In the data rows, the value 128 means zero.
Here is a table of points, one per row:
[108  99 140 133  32 101 160  79 190 136 134 107 176 132 118 119 146 158
 102 149 142 126 149 173 113 130  79 135 164 149 100  68 148]
[153 145  84 100 169 124  81 189 140 122 121 147 100 148 124 131 108  76
 123 158 158  67  34 163 148 107 107 157 155 115 119  96 129]
[ 97 183 127  76 109 125 114 122  81 137 151  85 189 136  93 133 140 162
  72 137 106 171 151 104 107  90 127 133 142  51 130 117  63]
[168  64 132 151 209 119 101 109 123 126 140 102 135 132 102  73 133 202
 127 164 144  84 107 139 104 145 179 109 141 171  62 150  90]
[101 135 129 159 155 135 136 179 132 111 101  77 122 161 125  68 155 148
  78 198  54 112 133 120 157 150  96 170 195  99 147  99 157]
[ 67 111 145 139 138 169 129 114 155 119 113 176 138  94 145 151 178 216
 105 121 108  58  98 131 189 101 190 100 149 141  98 118  80]
[113 138  93 127  77 121 133 131 143 146 117  93 134 150 191 174 123 214
 123 137 131 127 111 144 122 158  80  99 145 132 160 186 150]
[137 142 127 154 165  98 165 113  98  73 131 129 181  70  95 138 128 156
  79  75 101  85 115 155 161 131 102 102  75  97  70 111 219]
[192 114  83  91 106 136 160  98 114 202 171 115 139 109 138 106 125 120
 165 168 126  88  80  95 129 151 154 121 154  89 131  68 139]
[168 144 124 135 117 170 135  92 144 115 136 121 108 139  64 141 140 154
  67  67 152  75 133 116  80  90 159 143 110 184 142 144 173]
[133 117 122  94  96 117 123  72 106 103 173 135  97  36 118 180 143  94
 156 129 138 153  90  98 134 111 163 109 177 127 109 149 130]
[147 159 120  95 173 123 130 140 131 120 116 115 203 144 108 180  66 149
 128 129  69 183 145 173 116  96  95 190 155 171 140 124 105]
[151 123  88 141  93 171 144 106 133  88 170 130 146 162 165 146 125  93
 167 102  78 129 146 111 120 150 107 156 102 146  91 143 133]
[139 189 163 150 179 168 151 131  71 160 133 109  99 100 182 119 126 128
  97 158 151 151 121 173 145  82 119  89 100 128 157 102  91]
[106 100 105  51 120 158  95 144 145 155 131 164  82 114 168 123 141 129
 119 159 118 183 155 151 101 147  75  97 135 137 151 138 142]
[ 79 160 178 127  97 195  89 156 160 146 105 137 126  83 127 128 147 133
 153 151 128 123 142 143  97 159 115 104  95 135 139  88 166]
[ 80 103 137  99 107 107 117 173 133 140 144 101 121 118  90  91 123 116
 167 161 218 172 145 110 136 102 114 114  92 191 129 121 150]
[117 112 132 157 100  96 168 103 224 179  94 228 212 203 135  93 114 149
 122 131 155 164 117 110  96 105 117  99  91  54 115 177 150]
[127  73 152 192 109  70 118 181 100 122 103 146 113 115 102 147 121 109
  69 136  92  85 163 142 103 133 153  78 168 132 167 113  97]
[ 90 191 178  85 148  92 143 124  34  90 163 182 138 133 114 167  84 178
 154  88 154 131  86 107  98 173 131 119 178  96 122 122 156]
[129  79 144 169 139 176 158 143 106 120 118  89 162 205 147 146  97 129
  78 129 153 133 188 137 133 149 180 173 135  94  73 150 151]
[208 139 112 174 117  94 162 141  90 130 136 121 180 118 157 133 150 127
 153 136 146 164 142 102 115  92 192 102  96 112  85 108 141]
[111 115 160 169 157 152  83  51  81 117  94 155 122 113  89 154 177 130
 183 157 135 130  88 103 119 136 109 173 178 184 172 137 154]
[188 153 122 135  97 139 148 154 117 108 183  94 136 130 153 176 158 127
 148 142 179 115 105 120 126  95  78 153 126 112 145 159 122]
[124 156  88 165  63 116 146 143 137 132 168 139  84 175 133 189 154  86
 163 106  52 148  92 167 106 105 198 139  79 155 140 127 168]
[114 188 158  74 143 149 159 181 150 141 126 107 145  96 110 122 213 101
  84 131 100 127 115  83  84 122 118 172 117 107 106 108 139]
[100 112 151  93 101 137 129 123 110  75 116 153 132 162 148  89  47 136
 116 141 133 140 132 108 109 158 117  87  79 151 138  89 163]
[167 126 115 120 177 124 165 144 144 165 150 143 118 116  42 122 170 162
 145 138 121 109 159 119 128 141  92  96  79 102 167 144 162]
[104 161  81 162  95 141 131  76 124 126  57 186 175 128 124  90 115 130
 143 112 158 177 148 161 188 123 119  96  96 142 119 149 112]
[ 81 100 141  84  98  93 176 114 147 118  73  69 111 128 114 134 112 160
 189 120 126  78 166 136 102  56 103 126  86  97 148 202 111]
[151 182 148 162  90 130  92  80 119 124 135  92 122 141 124  72 155  72
 212 115  70 100 146 188 128 161 140 136 104 106 101 153 110]
[117  90 114 136 105 160  86 139 100 113 155 141 149 126 175 141 108 106
 130 166 164 144 154 143 118 133  65  59 121 145 109 149 186]
[117 104 129 105 131 139 148 149 148 103 151 102 144  98 141  81 145  93
 164 146 122 133  79 162 150 104 134 138 140  85 160 102 180]
[126 111 125 103 142 160 163 123 117 137 129 139 108  96 133 158 138  88
 143 103  54 154  93 151  86 180 157 115 100 142 159 129 105]
[143  71 133  87 139 163 116 136 148 122 134 117 141 109  77 119 130 132
 108  81  69 167  96 130 153 114 131 108  51 115 124 141  69]
[145 205 127 169 100 128 105 143  96 137 121 149  65 201  92 138 117 128
 106 157 146  98  62  86 136  77  84 131 123 144 102 136  74]
[143 137  97 150 145 119  61 108  96 157 123 139  85 116 113 147 111 208
 170 149 142 174 187 160 145 110 154 173 166 103 144 132 145]
[ 47 171 120 142 184 154 167 122 123 107 185  98 122 142 142 124  99 126
 103 130 143  71 164 142 141 131 136  90 116 176  88 181  71]
[ 79  93  92 146 152 130 136 179 158 101  76 144 113 134 122 154 108 108
 107 131 142 108 137 130 162 196 162 182 135 117 113  76  67]
[103 119 152 124 138 119 152 139 137  24 133 169 105 146  70  97 125 140
 139 144 147 183 135 147  94  93 129 151 148 120 108  99 111]
[ 97 144 106 144 184 138 153 190 124 170 107 150 132 114 110 183  91 141
 156 177 118 123 129 155 107 138 168 115 199 113 101 177 124]
[166 132 201  86  75  92 113 125 154 128 130 132 145  98 125  76 109 105
  68 147 148 144 119 184 156 168  95 135 170 180 104 165 115]
[107 105 120 160 185 122 212 141 113 188 109  96 136 160 121 145 162 116
 157  19 158 144 149 121 185 126  73 131 191 168 104 124 122]
[184 142 135 145 126 103 136 129 159 140 170 121 116  91 162 150 139 110
 152 123 130 167 179  87  72 120 166 141  92 117 105 103 112]
[128 117 103 132 133 177 108  91 163  83 123  54 147 102 125 149 190 123
 103 124 126 168  92  97 189  94 158 108  95 109 107 160 152]
[124 114 103  89 149 154  89 135 116 169 141  78 140 138  88 102  96 104
 149  63 142  81  99 158  27  76 153 159 126 110 124 127 191]
[196 104  91 101  87 129 172 156  72  80 113 104 104 127 129  82 136 143
 181 174 116 126 168 106 162 115 114 119  97 109 124 116 123]
[144 168 149 146 115 101  57 156 149 120  71 125 121  88 107 148 127 140
 110  97 146 194 164 154 124 153  96 115 102 131  71 134 157]
[138  92 147 172  90 174  91 169 151 136 200 202 129 148 107 125  95 180
 113  50 120 139 141 108 157  62  93 123 144  87 151  75 103]
[ 87 160 122 109 166  72  48  91 167 107  96 135 130 158 174 138 127  89
 126 175 113 100 147  97 141  55 125 108 142 113 125  98 152]
[116 134 147 143 117 115 144  77 120 109 113 112 162 184 109 152 123  75
 134 145 167 147 150 154 119  87 153  91 143 131 175  36  96]
[151  84 215  95  94 103  81 104  88 140  89 107  98 153 165 115 126 168
 115  74 127 131 119 106 168 125 180 125 138 129 146 156 113]
[148 182 130 153 131 137  97  71  87  98 136 122  80 175 133 115 137 164
 106  96  96 154 107 122 126 190 106 118 169 109 149 106 114]
[122 135 130  73  82 123 141 153 131 173  71 138 115 134 111 146 150 133
 146 183 130 133  93  87 135 164 111 112 116 202  71  78 142]
[118 114 164 156 147 126 168 128 105 136 138 150  80  81 191 132  82 148
 135 136 125 149 113 157 139  94 101 175 128 192 113  85 150]
[ 94  97 137 161 172  90 162 127 173 141 153 146  92 133  90 136 117  94
  85 169 147 113 178 146 156 145 148 117 150  85 139 127 109]
[132  67 144 136 173 179 102 126  89 146 103 163 105 167 148 132 159  80
 110 127 116 145 140 135 100 124 103 104 173  85  37 177  89]
[129 110 125 141 182 136 158 146 156 124  79 106  61 122 159  83 138 130
 100 114 108 126 146 116  49 114 125  56 224 159 166  96  97]
[138  78 172 136 160  84 125  93 131 141 129 121 125 187 155 168  92 153
 110 169  72 157  75  92 149  99 104 152  76 139 169 135 122]
[152 142  98  83 108 105 158 152 139  79  94 143  93 146 142 153 189 159
 150  86 145 143  84 174 107 142 178 136 137 118 118 150  89]
[102  93 154 180 155 159 130 160 171 120  94  75 100 164  93 181 113 116
 132  89 174 132 146  65 163 179 128 104 144  83 130 133 144]
[199 150 116 116  98 187 157  88 159 158  74 130 105  66 105 158  39 114
 152 139  91  88 152 102 146 114 143 160 124 114 110  93 142]
[112 111  91 122 136  79 172  67  81 150 120 160 133 106  82 117 148  57
  71 135  99 137 138 100 136 100 125 149 118 104 167 189 169]
[171 152 144 204 116 141 114 133 158  78 104 109 191  60 147 129 108 114
 176 112 128  94  98 109  77 142 100 166 109 140 180 193  89]
[ 95 152 181 124 158 152 113 154 156 154 154 117 140 159 148 105 100 126
 148  76 100 131 140 143 223 107 217 122 216 181 126 172 130]
[ 59  86 179 186 169 118 114 118 108 131 184  96 124 151 100 164 134 131
 135 161 133 103 126 181 126 148 130 145 102  85 105 141  72]
[ 99 139 129 159  78 160 123 103 101 179 141 154 170 152 102  64 131 145
 145 129 112 145 115 129 120 148 108  94 122 167 108 148 152]
[166 140  60  93 105 113 114  87 168 104 189 153  70 102 140 139 136 108
 127 153 119  79 185  86 128 125  91 164 137 157 103 144 112]
[ 71  83  58 133 182  44 123 161 150 130 106  80  94 152 133  94  90 130
 115 104  99 101 106  85 120 148 108 115 136 116 100  83 119]
[104 135  72 134  95 150  97  61 143 159 137  92 107  81 152 114  75 137
  87 121 202 174  80 149 111 188 130 123 127 103 145 114 120]
[135 110 113 113 170 140  81 119  99 117 135 155 222 139 139 142 142 133
 152 129 150 109 154  60 112 161 126 150 146 177 176  82  64]
[132 154 199  86 140  96 106  93 151 206  99 143 143 151 174 145 147 137
 109 127 169 127 150 143 124 155  99 145  66 134 111 110 139]
[109 122  54 100  77  69  66 220 103 164 140 118 160 103 139 134 140 116
  61 172 132 111 133  95 121 152 134  82 137 196 172  94 184]
[107 147 134 148  82  80 123 169 116 144 180 129 112  49 186  64 118 113
 169 110  88 120 132  58 121 124 128 187 123 101 121 125 117]
[120 144 119 127 125 113 103 153 137 173 145 132 109 130  82  92 107 133
 135 149 164 183 107 145 156 190 132 141  75 178 180 147 102]
[163 170 134 115 143 137 158 132 168  76 145 156 125 134 163  87 133 125
 144 157 154 133 122  59 117 152 193 171 121 120 163 168 186]
[183 132 144 108 108  87 141 122 141 115 145 140 167 145 130 150 125 116
 194 102 119  68 165 139 169 154  98  74  98  51 165 120 129]
[114  93  67 109 146 116 110 149 100 133 112 171 118 105 179  91 211 123
 128  77 161  90 136 180 130 116 118 208 101 124 151 111 136]
[129 124 136  82  97 189 147 117  88 109 124 154 116 132 127 154 165 117
  74 124 133  78 171 167 132 144 173 163 112 130 177 179 132]
[144 133 146 142 122 140 152 161 103 123  75 123 142 109 125 103  78  52
 107 108 149 107 105 122 150  89 125 133 120 108 140 163 115]
[215 164 129 104 176 123 135  97 173  91 192 135 129 117 161 121 149 101
 145  91 116 149 106 163 140 155 151 109 124 160 158 130 131]
There is one direction along which these points spread out most. Take the direction at right angles to it along which they spread out most. Go by this last direction. How many in every 100 of the points above lie lower along it than each point below? Answers are rounded to whole numbers. More than half of the points above lie lower than the first one.
[151  84 215  95  94 103  81 104  88 140  89 107  98 153 165 115 126 168
 115  74 127 131 119 106 168 125 180 125 138 129 146 156 113] 38
[215 164 129 104 176 123 135  97 173  91 192 135 129 117 161 121 149 101
 145  91 116 149 106 163 140 155 151 109 124 160 158 130 131] 5
[144 168 149 146 115 101  57 156 149 120  71 125 121  88 107 148 127 140
 110  97 146 194 164 154 124 153  96 115 102 131  71 134 157] 84
[102  93 154 180 155 159 130 160 171 120  94  75 100 164  93 181 113 116
 132  89 174 132 146  65 163 179 128 104 144  83 130 133 144] 35
[100 112 151  93 101 137 129 123 110  75 116 153 132 162 148  89  47 136
 116 141 133 140 132 108 109 158 117  87  79 151 138  89 163] 93
[114 188 158  74 143 149 159 181 150 141 126 107 145  96 110 122 213 101
  84 131 100 127 115  83  84 122 118 172 117 107 106 108 139] 57
[143  71 133  87 139 163 116 136 148 122 134 117 141 109  77 119 130 132
 108  81  69 167  96 130 153 114 131 108  51 115 124 141  69] 19
[144 133 146 142 122 140 152 161 103 123  75 123 142 109 125 103  78  52
 107 108 149 107 105 122 150  89 125 133 120 108 140 163 115] 31
[152 142  98  83 108 105 158 152 139  79  94 143  93 146 142 153 189 159
 150  86 145 143  84 174 107 142 178 136 137 118 118 150  89] 10
[ 90 191 178  85 148  92 143 124  34  90 163 182 138 133 114 167  84 178
 154  88 154 131  86 107  98 173 131 119 178  96 122 122 156] 47
[135 110 113 113 170 140  81 119  99 117 135 155 222 139 139 142 142 133
 152 129 150 109 154  60 112 161 126 150 146 177 176  82  64] 70
[ 99 139 129 159  78 160 123 103 101 179 141 154 170 152 102  64 131 145
 145 129 112 145 115 129 120 148 108  94 122 167 108 148 152] 81
[138  92 147 172  90 174  91 169 151 136 200 202 129 148 107 125  95 180
 113  50 120 139 141 108 157  62  93 123 144  87 151  75 103] 43
[166 140  60  93 105 113 114  87 168 104 189 153  70 102 140 139 136 108
 127 153 119  79 185  86 128 125  91 164 137 157 103 144 112] 63
